rotation ticks, each row followed by its count of ticks
The counts run from 0 to 589.
[ -4.9  -1.5 -11.4 -27.1  22.7  -2.2 -18.7   4.7  -5.1  -2.5 -16.5  12.6
 -18.2 -10.5   0.5  -5.8 -17.0  20.4  12.0   7.2   1.2   8.0  27.8  11.6
  20.5  -6.1 -26.3  17.3 -11.6 -16.9  -7.0 -14.8   0.9   0.6  22.4 -21.2
  48.4  41.5  11.9 -10.3  17.4  19.7  -0.7   5.7  11.3 -20.8   5.2 -14.6
  -9.2 -15.1  27.3  10.1  14.7 -16.5  23.5  -4.5 -25.1   9.3] : 422
[ -3.7  10.7 -28.2  -3.0 -16.3 -37.2  12.2   8.5 -13.9  21.5   6.0  -3.1
  -8.7   3.5  14.4  12.1   0.6 -20.5 -19.2  34.3  -5.6   3.1   3.9   1.1
  -4.8 -32.7   3.8   9.4   8.1   8.5  15.9 -10.0 -14.1   7.4  37.8  -5.8
  -2.9 -17.5  -5.5 -30.6   8.9  21.8  -0.8  17.3  16.4  22.9  17.1   1.8
   3.7  18.1  38.6  13.1   4.2  -2.8   6.3 -24.3 -31.2   0.2] : 251
[  0.8  16.5 -15.0   9.5  -4.2 -16.5  19.1  13.9   8.4  33.7   7.7 -19.8
  -1.6   4.4   1.1 -23.1  10.1  -1.4  -8.6 -12.1   5.9  -0.1  -3.2  -6.8
  13.6 -15.0  -4.0  39.7   7.9  -4.2 -30.3 -12.9  -8.8  13.1   8.1 -18.2
  24.5   0.2 -14.2   1.1   1.7  27.3 -25.3  22.6  -3.1 -10.3   8.5  12.5
 -15.1  -7.5  44.2  23.0   2.4 -22.6  21.6 -13.0 -28.0  -8.5] : 187
[-18.5  -5.2 -34.1   1.9 -31.0   3.1  24.7   3.2 -10.2   2.1   3.0  16.4
 -15.0  10.5  20.6  14.1  12.9  -6.6  13.9  25.1   4.5  13.1 -12.8  11.6
   9.6 -31.7 -31.6 -12.8  29.2 -23.3  18.0   5.6 -15.1  18.3  15.2  -2.4
 -14.5 -13.8  -1.5 -37.9 -16.2   8.9 -20.6  12.6 -22.6  35.2  23.5  26.7
 -18.0   6.1  28.4 -21.6   6.5  -0.8  -5.4  -9.3   2.8 -12.3] : 253
[  1.0 -12.2  11.4 -33.4 -22.3 -39.0  28.1  -2.0  -9.0   3.5  17.8  -6.2
  12.0  14.4  12.4 -38.0  -6.8   5.0   0.8  -8.0 -23.4  31.9  29.7  21.6
  11.9  -5.6   0.9  20.9  12.7  -9.7 -12.4 -24.8 -21.5 -18.5  18.3  -2.1
   7.5 -22.6 -48.7  -6.8   3.2   7.6  13.5 -23.2   2.4  -5.5   5.1   7.6
 -17.8 -14.1   8.2  28.6  12.8 -14.0 -12.9   6.0   2.2  12.9] : 300
[  3.5  -8.6   8.7 -30.2  -7.9 -21.7  -2.1   7.3   0.3 -24.9  18.2  -3.2
  -0.7   4.4  12.8 -26.3  10.3   5.0 -25.3  10.3   5.7  -6.5  19.0  -0.4
  17.5   8.4  12.1   8.3  12.9  25.5 -25.9  -5.1 -16.1 -23.1  -3.9 -17.9
  10.3  -4.1 -13.4  -7.4  -2.9  23.6  37.3 -26.2  25.5 -32.7  -9.7  -5.9
 -13.8  13.9   2.5  25.7 -21.2 -24.7  28.6   4.8  20.6  19.6] : 164
[-28.8  26.0   2.4   4.3  -1.3 -17.4  11.4   0.0 -22.2  20.1  -0.8  -1.4
  -3.1  -7.6   5.9 -28.3  20.3 -10.4  -0.8  16.6  10.7  15.3  -4.4  13.9
  -0.1 -21.8 -30.9   8.3  42.8 -30.7 -19.4  -0.9  -9.7   7.4  11.3 -18.6
  -6.7 -14.5 -29.1   0.1  -4.5  26.0  -0.5  -0.3  29.1  11.2 -18.1  14.4
 -32.9  -7.7   6.9   8.7  21.3 -12.9  -1.3 -20.7 -10.4   7.3] : 364
[  4.4 -11.9  22.1   1.0 -17.6   7.9  27.4  -7.2  14.1  -6.6  -0.5   2.4
  13.5  21.7   0.2 -42.1   9.1  11.4   0.4 -10.9   3.4  11.6  -8.3  -1.5
  26.4  -3.7 -14.6  44.7  29.0  -3.6 -29.5  -7.9  -1.1  -6.2   4.1 -11.3
  20.1  -4.5  -8.7  31.0 -18.3  18.0  -6.4  -1.8 -16.4 -10.7  12.3   2.6
 -47.3 -13.3  30.4   9.1  -8.0 -22.4  -5.1  -7.9  22.9  -1.4] : 215
[ 15.5 -32.0 -17.3 -50.2  -2.7   2.4   4.8   6.4   3.0 -25.2   1.3   1.4
  -7.4   8.5  11.5  -2.5  -2.3  24.0   2.1  10.2   5.5 -26.8  30.8   3.4
  23.4  -8.0  -9.8   9.5  -7.0  22.4 -22.8  -5.1  -6.0 -11.8  23.3  -5.7
  40.6  36.9  20.7 -17.2  -6.3  15.1  10.6  -1.4 -10.2 -43.6  15.9  -8.0
   7.5  -6.3  19.9  14.7 -10.5  -7.0  29.2   2.3  10.6   5.2] : 137
[-10.6   8.9  17.2 -15.7 -21.4  -2.8 -28.5   1.3  -4.6 -22.7  -9.6  36.7
   8.0  26.2  15.5 -25.5  -5.0 -15.2  -1.6  15.6   7.0   7.9 -12.7  -2.0
  -3.8 -10.7 -10.2 -20.6  12.2  12.9  16.3 -10.1  -0.4 -11.1  14.5  -3.8
 -32.1 -18.1   3.1 -14.1 -32.3   0.4  26.9 -12.3  22.5  23.3  14.0 -11.0
 -33.4  29.5   6.8 -14.2  -2.9  -7.7  -2.3   8.0  28.3  23.8] : 575
[  1.1  29.1   0.7  10.4  -2.3  -1.6  -1.4  10.1   2.9   3.3   4.0   5.7
  -1.6   0.4  -3.8 -17.7  37.6   1.9 -24.1   3.9  16.4 -27.1 -10.8 -14.3
  15.9 -11.9   6.1  23.1  22.4   8.0 -31.2  22.2 -12.6  -0.3 -18.3 -31.8
   1.1  -6.3   7.0   8.4  -9.0  29.4   4.1 -12.2  25.3  -9.1 -21.1 -11.8
 -10.9  -5.4  39.8  24.5 -20.0 -20.8  15.5   3.6  10.3   1.9] : 132
[ 16.1  -1.8 -18.3  17.7 -31.6 -12.0   6.7   1.8  14.8  16.1   2.7 -12.9
 -17.2   0.2   3.6  -3.7  20.9 -11.5   1.6  11.7  -3.3   6.2  -5.8 -17.3
  26.3  -6.7  -8.5  35.2   6.7  -4.9 -22.9  17.3 -16.5   2.6  -8.0 -29.4
  23.1  -1.3 -16.1  -5.0  10.7  33.7 -26.4 -14.3  -0.5   2.5  12.7  18.7
 -31.9 -15.8  56.2  17.9 -10.6   9.6  19.7  -8.0 -17.9  -4.4] : 241
[  9.0 -18.2   7.3 -32.3 -33.6  -2.4  28.6   0.1  12.1   5.8   4.5  11.7
  37.1  35.7  27.6 -26.9 -26.0  14.9  -2.9  -2.9 -22.5  15.6   3.2  14.3
   8.7  -6.7  -9.8   8.3   2.0   4.7   5.1 -13.6 -12.8  -6.4  42.6   5.2
  -9.5 -25.0   0.2 -13.4  -9.5  -7.2  16.9  -9.3  -7.6  11.6  32.3  -3.2
  -0.3  -8.3  17.9   8.9  23.2   0.2 -27.5  16.9  23.6   4.1] : 140
[  0.9   0.0   6.1 -49.6   1.0 -48.6   5.9  -1.3 -11.8  10.7   3.1   9.7
  14.6  14.6  21.0 -22.4 -16.7  -0.4 -21.8  26.7   2.3   1.7  15.2  19.5
 -13.1 -14.5   5.8   6.2  18.2  18.2  -5.2 -21.8  -7.2 -17.3  38.6   0.8
 -11.6  -9.1  -5.4 -14.3   2.9  12.0  44.1   4.3  23.8   3.6  -0.4 -19.6
   2.3  24.5  10.3  17.9   9.4 -21.0  -0.5 -12.6  -2.0  26.1] : 438
[ 10.4  -7.1   2.1  -7.1  15.0  -3.9 -35.8   3.0   4.1  12.1 -30.0  37.4
   7.5   0.6  13.1 -17.5 -20.9  16.8 -14.2  28.7   5.2  -9.9   3.5   7.8
   2.3 -20.9 -24.3   5.5 -15.0  -9.5   7.8   6.3   0.2  -3.6  25.0 -25.4
   9.7  24.7  21.8   4.6  14.5  10.9  36.3 -28.6  40.0  17.4  23.8 -14.0
  -0.1   6.1  39.8   9.9  15.5 -15.9   4.6  11.2 -11.5  -2.2] : 181
[ 13.6  -8.1   4.9 -26.3  -3.0 -23.7   6.4   4.1   7.9   6.8   2.6   3.7
  18.1  12.2  11.3 -24.0  -5.8   2.3 -27.0   6.5 -13.0 -10.3  19.5  13.1
   5.2  -9.5  14.3  15.1 -13.9  13.2 -12.2   6.5 -30.9 -17.9  16.2 -29.3
  -9.6 -13.9 -12.7  -6.2   9.3   5.5  32.2 -44.8  29.6  -1.1   9.0  -5.7
  16.4   2.2  26.5  38.3   0.6 -14.4  -0.3  16.3  10.2   7.7] : 4
[ 15.8 -24.5  17.0 -28.0 -19.7 -19.4   6.2  -4.6   8.1 -15.3   4.6   7.8
  23.2  34.2   9.8 -42.1 -21.8   8.1   4.7  -1.2 -20.6  21.6   6.4   8.0
   4.2   2.3   2.1  20.2  17.4   7.0  -6.3 -34.0  -7.6 -14.8  35.5   6.6
   6.1 -15.5 -15.3   4.6   0.2   6.5  18.9  -5.1  -3.7  -3.3  28.8   0.7
 -28.1   3.2  10.3  18.8   3.3 -15.8 -11.6   4.2  15.6   4.3] : 247
[  5.5  -5.4   8.6 -23.9  -2.9 -46.2 -24.4   2.5  -6.7  -5.8  -1.6  -2.7
  -3.9   1.9   8.6 -12.4 -20.7 -12.6   4.5  24.9   8.4  13.5  14.0   2.0
  -9.2 -16.5   6.1   0.2   9.1   6.6   6.8 -41.6   5.5  -6.3  40.7  -0.4
   5.9  -8.0  -3.5  -6.1  16.1  21.4  29.3   9.0  12.7  12.4  18.7  -6.2
 -40.9  23.7   7.0  15.1  -0.3  -7.5  27.0 -13.3 -25.0  15.2] : 546
[-23.5   5.5   6.1 -28.3 -29.4   2.4  -5.0   3.7 -12.1  10.6   6.0  28.2
  22.1  21.7  15.5 -22.8 -16.0   1.4   5.0   6.1 -11.6  18.4 -13.1  11.0
  -8.6 -14.2 -18.0 -21.1  25.0 -11.5  21.6 -10.2  -7.0  -6.5  21.1  -1.7
 -38.5 -26.1 -10.7 -28.3 -22.6  -4.5   9.9  -8.3  13.0  27.9  23.7  11.9
  -0.4   4.0  18.4 -11.1  34.8 -17.4 -20.1   9.5  12.8  14.7] : 521
[ 14.6   6.7   4.7 -10.8  -7.1 -13.9 -37.8   4.1  10.5  12.3  -7.8   5.2
  -0.8   7.1   1.9 -17.6 -27.0   4.9   7.9  17.3   4.0   2.6   7.5 -17.5
  10.7 -15.3 -11.4  13.2 -16.6   5.6   4.6 -18.3   4.4   0.6  21.6 -13.6
  15.1  15.6  15.9 -11.7  15.9  26.3   3.2  13.7  34.3   9.0  24.7  -4.8
 -26.2   5.9  40.0  10.1   4.9 -14.1  26.1   0.9 -35.5   6.5] : 262
[  6.6 -19.1 -10.6 -31.3 -23.3  -2.9  -3.9  15.8   2.3 -37.7   9.7   3.8
  -9.1  -2.3  12.2   5.6   6.8   7.4   6.3   3.7 -18.3 -15.8  25.4  -9.9
  33.1   4.2   9.7 -10.1 -12.3  19.7 -16.4  -0.3 -10.9 -17.4  -3.6 -13.2
  20.5  12.9  16.4 -41.0 -14.4  15.9  -0.3 -25.1  11.9 -22.0   0.3  14.3
   2.4  -4.6  23.9   5.0 -14.0  -7.6  39.0  16.0  12.0   4.4] : 83
[ -9.0  17.4   2.5  -9.6 -23.7   2.2  36.9  18.2   5.7  -1.7  16.4   2.6
  17.7  17.4  13.3 -13.0  22.0  -7.9 -35.6   2.5   3.6 -12.4 -18.8  -6.6
   4.6 -18.9   9.5  19.8  33.8  30.5 -14.3  -3.6 -25.6   1.8  15.6   7.1
 -13.0 -24.5   8.4   1.9 -23.0  16.1   0.7  19.8  -9.5 -14.1  -1.0  -4.7
   4.5  15.3  32.1   7.5 -13.7 -25.6  -5.9  -3.9  25.2   3.0] : 565
[ 30.8  11.9  14.2  19.6 -29.9 -20.7  -2.2   4.2  16.5  20.1   5.8  -7.7
  -1.2  22.6  -1.4 -18.2  -9.8  -8.6 -17.7   2.1   3.3   1.0 -14.7 -24.0
   8.7 -12.4  14.6  40.7  -8.1  17.4  -7.4 -14.7 -22.9   7.0  15.9 -18.5
  -3.2 -19.0   1.8  11.3  15.3  21.6   3.2  -0.5   9.7   8.1  29.1  -0.6
 -24.5  11.4  54.3  22.8 -14.8  -3.4  -0.1  -4.9 -14.3  -1.9] : 482
[ -2.6 -22.3  -5.5 -23.6 -20.0  -7.0  45.3  -7.3 -13.6 -11.2   0.6   3.5
   5.7  16.6  17.0 -14.8   1.0   6.4  16.2  -5.1  -2.5  22.5   9.3  37.4
   9.6 -12.9 -28.5  19.2  27.4 -19.7 -15.4  -5.2 -18.2   1.4  24.3  -1.1
  18.3   0.5 -35.7 -13.1  -2.2  -2.9  -8.1  -6.2 -24.3  -1.4  17.1  24.8
 -17.2 -26.3   5.7  10.1  21.0   2.1  -9.5  -3.0  20.9  -2.2] : 488
[-21.2   9.1 -22.4 -18.6  24.9  16.1   5.0  -0.1  -5.2   5.5  -9.9  23.6
  -6.7  -6.5   9.3 -10.5  17.7  28.4  -2.1   4.1   5.9 -14.2  13.9  16.9
  20.5 -20.2 -37.8  17.2  22.9 -25.1 -25.2  20.1  -4.2   8.9   8.2 -21.8
  31.6  39.4   4.2 -17.7  -4.2  16.7 -17.1   1.3   7.2 -18.2 -10.8  -7.1
  10.2 -15.2  27.9   6.5  -0.8 -25.5  10.1  -7.9   1.6  -9.3] : 582
[ -0.4 -20.6  -5.2  13.0  -8.6   1.9 -20.7 -12.4  -3.9 -10.4 -24.6  15.8
 -21.8  -1.6   3.0 -17.0   7.8  -1.6  28.8  28.1  13.8  23.8  -6.0   8.2
  13.8 -15.8 -37.7   8.9  17.4 -32.7  -1.0   4.3  -4.7  12.8   9.0 -25.1
  25.1  20.5 -13.8  -6.4  -2.2   7.3  -7.1 -17.5   4.1  10.4   8.1  20.0
 -59.9  -8.3  16.0 -10.3   4.1   2.3  17.5 -13.8  -8.4   1.4] : 338
[ 13.8 -10.5  14.1 -17.1 -38.2  -7.2  10.5  -1.1   8.7 -19.9  15.1  22.3
  19.0  34.3  16.0 -36.2  -9.0  -4.9  -1.7   5.0 -16.6  11.4  -1.3   6.5
  12.9  -3.3   7.1  -6.0   4.7  12.2  -2.9  -1.0 -16.6 -20.9  15.8  -5.4
 -25.1 -28.1 -14.0 -11.9 -12.4  -1.0  26.3 -45.7  16.1   7.9  32.3   6.9
 -24.2   7.0  13.4   5.0  12.2  -3.7  -9.6  24.2  33.8   9.8] : 194
